In the rows, 128 means zero.
Y: several groups of rows, each row roughly a mix of its group's hidden directions:
Y (99 x 10):
[[120 150 116 106 196 105 156 121 164 139]
 [112 117 104 152 101 103 146 130  92  65]
 [124 170 116  92  88 124  90 171 117 145]
 [ 95 118 126 103 205 126 139 133 148 142]
 [159 129 117 129  57 102 123 105 147  98]
 [100 148 144 109 197 129 158 114 153 144]
 [134  93 141  72 123 157 100  97 148 159]
 [118 118 121 157 120  84 128  95 124  62]
 [124 151 125 122 208 124 140 105 157 129]
 [110 125 119 123 209 122 134 102 157 133]
 [159 162 148  89 162 119 166 101 126  96]
 [137  86 112  67  91 110 110 131 153 140]
 [103 119 121 169  93 125 169 170  97 106]
 [166 111 141 174  70 134 108 136 152 133]
 [184 134 170 148 120  92 107 116 160 110]
 [ 80  58 115 121 139 125 104 125 147 136]
 [ 96 104 113 104 117 176 144 177  98 139]
 [190 145 135  81 144 115 153 138 106 104]
 [138 161  94  98  94 101 132 186 132 128]
 [114 100 174 132 126 132 133 166 140 189]
 [115 163 138 100 198 131 148 113 150 110]
 [ 73  66 108 127 124 122 107 142 144 147]
 [109 141  83 133 149  79 161 108 126  88]
 [110 156 138 137 127  84 159 136 109  65]
 [133 186 116 114  92 143 168 169 125 134]
 [130 117 131 148  47 141  96 138 119 116]
 [115  91 138 165 159  75 145 109 120  95]
 [138 132 113 132 137 197 156 164 164 121]
 [ 88  56 112 120 151 125 107 137 139 146]
 [139 133 107 177  60 126  99 133 125 131]
 [107 147 133 148 136  58 148 116  94 104]
 [ 52 122 139 109 164 133 143 119 143 108]
 [116 160 167 104 190 153 151 121 137 139]
 [136  83 106  90  91 124  81 140 154 134]
 [146 125 144  67  82 126 126 155 137 163]
 [136 143 123  84 197 111 158 129 137 114]
 [112  86 147 155 169 114  93  82 119 118]
 [124  72 147 174 159 110 116  93 126 111]
 [132 194 139 151 137 101 133  92 166 128]
 [160 185 148 155  88 144 114 107 153 120]
 [130  67 138 159 155 110  91  92 130 120]
 [123 148 133  94 202 118 162 126 142 134]
 [115 161 107 132 126  75 125  83 115  86]
 [162 102 180 153 118 131 111 137 178 107]
 [134 101 130  88 104 142  63 113 137 158]
 [128 153 102  80  81 141 142 174 145 128]
 [106 134  81 144 138 153 175 151  84 141]
 [114  85 139  92 186 141 129 156 122 155]
 [ 75 170 145  83 157 132 131 125 146 150]
 [ 65  75 120 114 138 131 122 158 120 148]
 [123 136 154 103 158 135 120 127 149 203]
 [141 122 110  61 116 102 104  97 133 162]
 [166 108 111 179  94 105 141 136 101  93]
 [141 111 127 157  58 143  97 152 106 138]
 [170 146 138 165  86 110 140 157 113 169]
 [ 91 119 124  98 196 113 154 112 147 126]
 [168 112 144 143 150 180 115 125 182 123]
 [144 103 121  68  93 116  90 133 142 160]
 [155 117 131 148 171 189 119 153 155 143]
 [158 102  77 144 156 144 142 118  89 164]
 [147 122 177  90 112 168 118 140 132 176]
 [ 99 104 101 158 133  82 131 137 131  71]
 [115 108 108 168  79 105 134 128 105  78]
 [150 122 155  89 101 178 117 124 140 175]
 [208 135 111 161 105 132 118 125 126 123]
 [141 181 100  84 103 125 145 169 131 144]
 [197 111 139 157 108  92 109 118 124 149]
 [110 112 127 137  63  85  95 131 108 112]
 [ 61 103 140 117 176 123 144 118 133 147]
 [154 121 184 153 119 119 108 125 187 117]
 [128 199 107 154 101 137 161 147 121 124]
 [117 145 130 140 128  51 104 126  90 122]
 [ 87  95  99 143 142 138 142 110 120  66]
 [ 80  69 112 107 147 126 117 163 126 146]
 [119 152  96 173 166  96 155 131 119  89]
 [103 121  96 178 151  96 127 123 124  75]
 [172 202 130 140 119 121 143 115 142 114]
 [ 77  75 104 118 151 122 116 163 127 151]
 [114 180 117 136 120  78 139 102 116  83]
 [126 140 128  87 197 112 163 117 132 111]
 [ 85  87 152 124 138  87 141 135 108  83]
 [176 120 150 118 114 143 128 177 114 179]
 [156 161 101 187 175 135 140 122 121 129]
 [ 62 116 149 123 148 138 168 166 121 120]
 [ 73 123 163 136 126 179 102 150 131 150]
 [172 149 132 108 138 119 142  90 112  68]
 [ 92 122 114 168 152 137 122 158 126 190]
 [127  76 152 176 151  91 121 104 118 111]
 [135 136 174 147 142 131 120 116 194  93]
 [166 125 126  75 101 145 120 155 150 173]
 [191 139 145  88 138 111 163 109 115 109]
 [138 139 181 131 119 105  98 108 185 110]
 [135  88 136  98  94 123  64 135 135 150]
 [159  82 130 109 126 152  84  99 148 165]
 [101 100  93 100 183 109 123 160 150 138]
 [ 74 125  93 105 128 132 147 141  78 156]
 [139 171 134  97  86 166 166 139 128 155]
 [176 198 130 145 110 125 140 117 123 109]
 [ 87  63 130 103 154 135 120 153 124 153]]
which group is each row in? (one row of each group first):
[ 88  64 122  92 130 129 113 161 134 137]  <87>
[189 161 131  94 160 153 110 120 148 140]  <28>
[145  92 108  84  96 114  90  93 141 153]  <64>

[ 75 103 168 119 179 116 145 127 149 121]  <28>
[103 118 149 103 200 146 157 142 136 120]  <28>
[148 149 174  95 100 160 142 143 121 176]  <64>
[ 97 152 111  92  97  75 154 139 115 102]  <64>
[144 201 109 123 144 140 122 167 116 150]  <64>
[ 87 116 127 141 124 147 101 168 162 179]  <87>
[129 149 149  85 187 126 173 127 111 121]  <87>
[107 114 174  80 115 149  92 145 162 138]  <28>
[139 124 105 183  65 121 104 131 121 143]  <87>
[120  68 138  91 107 113  79 124 143 131]  <64>
[148 176 127  97 123  82 104  95 124  95]  <28>
